In the rows, 100 means zero.
A single turn carries every row of the set below to another of its rows. Some are shown first; where does it send the rows asked next?
tof: | 117 |  83 | 110 | 109 | 101 | 106 | 108 | 114 |  99 |  95 | 101 | 111 | 133 |  91 |  92 |  92 |  92 |  75 | 105 | 101 |
gak: | 110 | 103 |  97 | 123 | 114 | 115 | 100 |  99 | 106 |  96 |  93 | 129 | 116 |  74 | 114 |  90 | 113 |  93 | 108 | 105 |
papul: | 113 | 102 |  84 | 105 | 108 | 103 |  98 | 126 | 112 | 102 | 104 | 109 | 114 |  69 |  96 |  88 |  91 |  83 |  99 | 106 |
Kar: | 111 |  87 | 110 | 108 |  96 |  76 | 105 | 108 |  84 | 107 |  94 |  78 | 119 | 106 | 107 | 105 |  95 |  85 | 102 |  85 |
zepa: | 104 | 129 |  94 |  98 |  99 |  78 | 121 | 109 | 116 | 106 |  86 | 116 |  93 |  98 |  80 |  88 | 116 |  80 |  93 |  98 |
neve: | 100 | 105 | 113 | 117 | 128 | 103 | 112 |  89 | 105 |  76 | 120 |  94 | 109 |  80 |  92 | 106 | 106 |  84 | 110 |  96 |
Kapat: |  82 |  98 |  97 |  94 | 107 | 113 | 113 |  74 |  99 | 114 |  87 |  84 | 113 | 119 |  79 | 100 | 111 | 107 |  98 |  93 |
kaze: |  89 | 112 | 111 |  99 | 101 |  86 | 125 | 102 | 121 |  88 | 117 | 113 | 105 |  77 | 110 |  90 | 116 |  79 |  98 |  85 |
Goro: |  87 | 123 | 119 |  89 | 116 |  98 | 100 | 122 |  96 | 109 |  98 |  99 |  98 |  91 |  92 | 104 |  94 |  99 | 116 |  73 |
Durav: | 103 | 112 | 105 | 101 | 101 |  99 | 121 | 109 | 110 |  86 | 106 |  98 |  97 |  97 |  64 |  94 |  93 |  73 | 114 | 111 |
dono: | 113 | 103 |  68 |  86 |  85 | 105 | 104 | 115 |  87 | 103 |  95 | 107 |  95 |  83 |  84 |  94 |  95 |  92 |  96 |  98 |
tiz: |  78 |  82 | 120 | 113 | 100 | 107 |  99 | 103 | 100 | 123 |  90 | 130 | 110 | 103 |  93 | 100 | 106 | 100 |  99 |  98 |
sosi: |  95 | 124 | 114 | 118 | 101 |  73 | 116 | 100 | 105 | 103 | 108 | 113 | 100 |  86 | 103 |  84 |  87 | 110 | 110 |  92 |
momi: |  86 | 130 | 108 |  94 |  96 | 105 |  79 | 105 |  97 | 112 | 102 |  89 |  73 |  99 |  80 |  97 | 107 | 101 | 104 |  96 |
Vil: |  90 | 102 | 115 |  91 |  93 |  93 |  83 |  79 | 119 |  84 |  99 | 103 |  73 |  96 |  91 |  85 | 101 |  91 | 111 |  83 |
didir: |  99 | 107 |  91 |  82 |  85 |  87 | 106 |  95 |  97 |  93 | 100 | 101 | 118 | 108 |  62 | 113 | 107 |  98 | 114 |  92 |
toze: | 110 |  93 |  99 | 100 | 101 | 114 | 114 |  94 | 110 | 106 |  93 |  75 |  96 | 104 | 107 | 101 | 120 | 117 |  74 |  92 |
Dadet: |  98 | 101 |  91 |  96 |  99 | 120 | 101 |  75 | 104 |  97 |  81 | 113 | 110 |  90 | 126 |  84 | 115 | 101 |  99 | 112 |
zaz: |  97 | 106 |  99 | 106 |  78 | 105 | 108 |  94 | 117 | 114 | 120 |  82 | 106 | 103 | 118 | 111 | 115 | 114 | 109 | 101 |
nided: | 113 | 103 |  92 |  97 |  94 |  79 |  99 | 101 | 112 | 115 |  97 | 108 | 107 | 101 |  75 | 103 | 120 | 122 |  82 |  90 |
rukib: |  90 | 106 | 101 |  99 | 114 |  91 |  76 | 107 | 100 |  89 |  82 |  87 | 109 |  91 | 116 | 107 | 100 |  84 |  85 | 101 |
Rinu: |  88 |  99 |  89 |  90 |  93 | 116 |  84 |  83 |  89 |  98 |  92 | 116 |  91 |  97 |  73 |  83 |  99 |  93 |  92 |  78 |
Zaseb: | 109 | 104 | 134 |  96 | 104 | 105 | 118 |  89 |  93 | 117 | 108 |  93 | 104 | 102 | 111 |  98 | 116 |  98 | 113 | 124 |
dibu: |  97 |  93 | 114 | 104 | 104 |  94 | 112 |  94 |  80 |  97 |  91 |  97 |  79 |  98 |  94 |  88 |  86 |  93 | 102 |  65 |
logem: | 102 | 100 |  90 |  87 | 100 | 104 | 103 | 113 |  86 |  90 |  85 | 103 | 115 |  94 |  85 |  93 |  83 |  74 |  98 |  75 |
pega: |  99 | 122 | 104 | 122 |  96 |  94 | 132 |  92 |  91 | 111 | 104 |  91 | 101 | 100 | 127 |  99 | 106 |  96 | 110 |  97 |
Buse: | 112 | 107 | 102 |  96 | 108 | 101 |  89 |  78 | 120 | 105 | 101 | 106 |  86 | 106 |  94 | 110 | 134 |  76 | 123 |  98 |
Gamip: | 102 | 115 | 112 |  90 |  93 | 100 |  85 |  81 |  89 | 111 | 121 |  91 |  86 |  97 |  96 | 110 | 129 | 105 | 106 | 113 |
Vof: | 106 | 114 | 139 | 104 |  99 |  93 | 112 | 118 |  92 |  99 |  91 | 104 | 116 |  98 | 109 | 101 |  97 | 101 | 123 | 101 |
zuli: | 126 |  91 | 105 | 113 | 109 | 120 | 102 |  81 |  99 |  96 |  99 | 114 | 115 |  97 | 100 |  99 | 123 |  76 | 105 | 117 |
fip: | 107 |  99 | 104 | 114 | 116 | 109 | 102 | 101 |  76 | 101 | 104 | 116 |  70 |  83 |  83 | 110 | 107 |  85 |  95 |  98 |
Kone: |  94 |  89 |  81 |  80 |  79 | 115 | 102 |  82 |  92 | 108 | 100 | 114 | 101 |  87 |  98 |  87 | 105 | 112 |  93 |  97 |
ger: | 115 |  85 | 111 | 121 |  94 |  92 | 101 | 102 | 110 | 130 | 104 |  97 | 110 | 112 |  90 | 104 | 119 |  81 | 112 | 110 |
dafel: | 111 | 131 |  96 |  88 | 113 |  81 | 105 | 100 | 123 | 103 |  98 |  95 |  85 |  93 |  95 |  98 |  92 | 111 | 109 |  90 |
tova: |  89 | 105 | 114 | 133 | 102 | 112 |  94 |  77 |  97 |  79 |  90 |  88 | 111 | 107 |  96 |  97 | 112 | 107 | 100 | 104 |
nuzuz: |  94 |  82 | 115 |  79 |  84 |  94 |  92 | 101 | 113 |  94 | 116 | 106 |  93 |  88 |  91 |  98 |  96 |  88 |  93 | 121 |
gapo: | 103 |  98 |  94 |  90 | 100 | 119 |  74 |  64 | 108 |  91 |  99 | 104 | 101 |  96 |  95 |  89 | 120 |  88 |  92 | 107 |
somit: | 102 | 101 | 114 | 129 |  80 | 114 | 121 |  98 | 101 |  78 | 103 | 103 |  91 |  91 | 112 |  97 | 122 | 103 |  91 |  89 |
funof: | 114 | 115 |  94 | 103 |  89 | 108 | 105 |  98 | 118 | 116 | 106 | 100 |  75 | 106 |  85 | 109 | 112 | 123 | 114 |  97 |
pib: | 108 | 101 |  98 |  74 | 101 | 103 | 115 |  95 |  87 |  98 |  77 | 113 |  99 | 108 | 107 | 121 | 120 |  80 | 110 | 106 |

Dadet -> gak
Zaseb -> Vof
Now find these:
pega -> sosi
kaze -> zepa
Vil -> Buse
logem -> Rinu
tova -> neve
tiz -> rukib

